In the rows, zero is written as 128.
The rows below fall into families. The same turns and mirrors carry the whole set onto itself and the rows of a family onto each other. For each named row, which other rows are in its family? Write them in the order they are listed.
These 32 rows form 4 families of 8 rows each.
Kon: [112 117 139 126 112 164 138 126 140 137  94 115 165]
zum: [113 140 134  95  86 135 140 127  94 123 104 127 147]
fale: [111 121 149  96 128 123 121 160 132 109 139 121 134]
mem: [132 114 161  99 131 118 116 160 147 115 121  95 132]
teb: [152 122 153 121 137 111 101 130 121 136 119  97 126]
Depe: [145 138 139 121 108 125 120 100 102 135  87  87 119]
bufeg: [155 137 142 114 103 115 117 112  95 140  94  97 132]
Fute: [138 156 143 126  99 110 106 111 101 140 109 107 124]
resi: [145 131 104 131  95 113 155 131 153 108 112  87 137]
moni: [141 144 124 117 104 109 122 113  87 129 120 118 128]
dusi: [118 134 142 104  90 150 142 113 113 128  73  94 137]
buto: [118 136 124  90  92 111 149 155 129  95 127 112 133]
Buter: [121 117 165  96 132 129 116 150 143 113 109  86 118]
Movep: [109 138 119 157 112 143 131 122 159 129 122 115 146]
meraz: [119 149 132 103  83 105 140 154 151  98 120  95 125]
ponan: [129 140 158 127 130 112  92 134 128 135 130 108 121]
Betu: [126 132 147 101  89 145 135 121 106 137  79 108 154]
ril: [139 123 155 125 142 125 102 120 123 134 108  88 114]
kare: [102 118 141 123 114 168 141 123 146 126  87 101 147]
lezum: [ 96 123 135 116 114 157 136 134 125 126 118 136 158]
Malob: [ 93 139 144 126  97 159 131 128 139 134 101 123 157]
suze: [118 125 107 148 126 137 136 121 137 123 136 127 146]
gebo: [134 125 135  93  97 111 147 159 152  99 111  86 134]
mir: [134 139  95 130  97 108 151 126 128 106 132 111 132]
Pofi: [128 130 139  93 100 115 144 148 146  96 101  75 116]
Lanuv: [132 119 111 153 118 142 143 119 156 128 112 103 152]
lasar: [113 155 146 109  77 136 128 119 106 135  91 115 144]
vimos: [111 136 162 100 115 115 111 162 149 113 128 104 126]
vigi: [133 127 138 126 140 113 105 130 112 128 142 122 126]
ler: [140 133 109 131 104 116 149 123 152 104 107  74 117]
vepep: [128 150 106 144  91 111 142 128 155 111 125  98 129]
peg: [122 119 117 151 127 146 140 116 161 121 107  90 133]

Same family as buto: zum, fale, moni, lezum, suze, mir, vigi
Same family as Betu: Kon, mem, teb, bufeg, resi, gebo, Lanuv
Same family as vimos: Fute, Movep, meraz, ponan, Malob, lasar, vepep

The rows below fall into families. The same turns and mirrors carry the whole set onto itself and the rows of a family onto each other. For each named row, which other rows are in its family? Write them in the order they are listed.
These 32 rows form 4 families of 8 rows each.
sasir: [130 145 100 142 138 146 109 138 131 141 119 154 143]
pemi: [136 104 130  97 125 143  97 166 130 130 184 113 104]
gane: [117 105 127 106 129 134  95 154 132 103 168 120  90]
bomud: [138 115 123  89 123 132 111 162 124 114 189 117  99]
tefo: [158 163 100 135 130 143 118 150 130 145 138 145 146]
roraf: [139 114 119  89 128 124 105 161 124 113 188 117 103]
dit: [135 115 142 105 125 136 121 157 111 138 195 119 115]
sezen: [138 153  94 141 134 145 127 140 117 128 118 150 129]
nim: [140 108 133 101 136 118 104 152 113 132 193 118 128]
lor: [139 103 124  97 131 131  90 165 128 129 185 113 109]
mudu: [140 148  91 137 138 139 119 137 119 123 116 149 138]
tani: [118 137  91 148 124 126 131 138 117 140 125 148 132]
ruv: [156 151 108 127 121 156 119 144 138 129 134 144 158]
seli: [129 140 103 139 134 152 109 136 134 135 118 153 147]
Par: [139 119 117  92 130 120 106 163 121 120 190 118  98]
ligo: [155 160 108 133 120 158 126 149 133 139 137 145 145]
tif: [136 148 100 136 128 155 130 138 121 122 116 149 133]
Gogeb: [159 153  99 130 131 141 110 145 134 133 135 144 158]
Vevuk: [136 112 128 102 127 140 101 170 126 138 187 114  96]
sabut: [137 105 142  99 126 134 113 151 116 127 192 117 127]
sekab: [120 108 119 109 137 119  87 155 129 109 170 120  90]
padod: [115 114 128 113 126 137 103 159 128 114 171 120  78]
mus: [128 144 106 141 130 157 116 138 133 138 119 154 141]
Mufe: [138 143  96 133 132 149 122 134 123 116 114 149 142]
Dom: [119 118 120 116 136 121  96 160 125 119 173 121  78]
saso: [116 123  99 139 116 140 130 132 125 123 121 147 144]
Fur: [128 148 102 144 134 152 115 140 130 144 121 154 137]
Lige: [114 133 100 145 115 142 139 137 121 134 124 148 132]
beb: [139 111 122 102 134 128  92 169 125 139 187 113 100]
ped: [139 119 133 108 135 120 112 158 108 144 196 119 116]
Fol: [137 120 121  93 126 127 112 165 121 120 190 118  94]
Nedo: [119 126  90 142 125 123 122 133 121 128 123 147 144]

Same family as sasir: bomud, roraf, seli, Par, mus, Fur, Fol
Same family as ped: dit, nim, tani, sabut, saso, Lige, Nedo

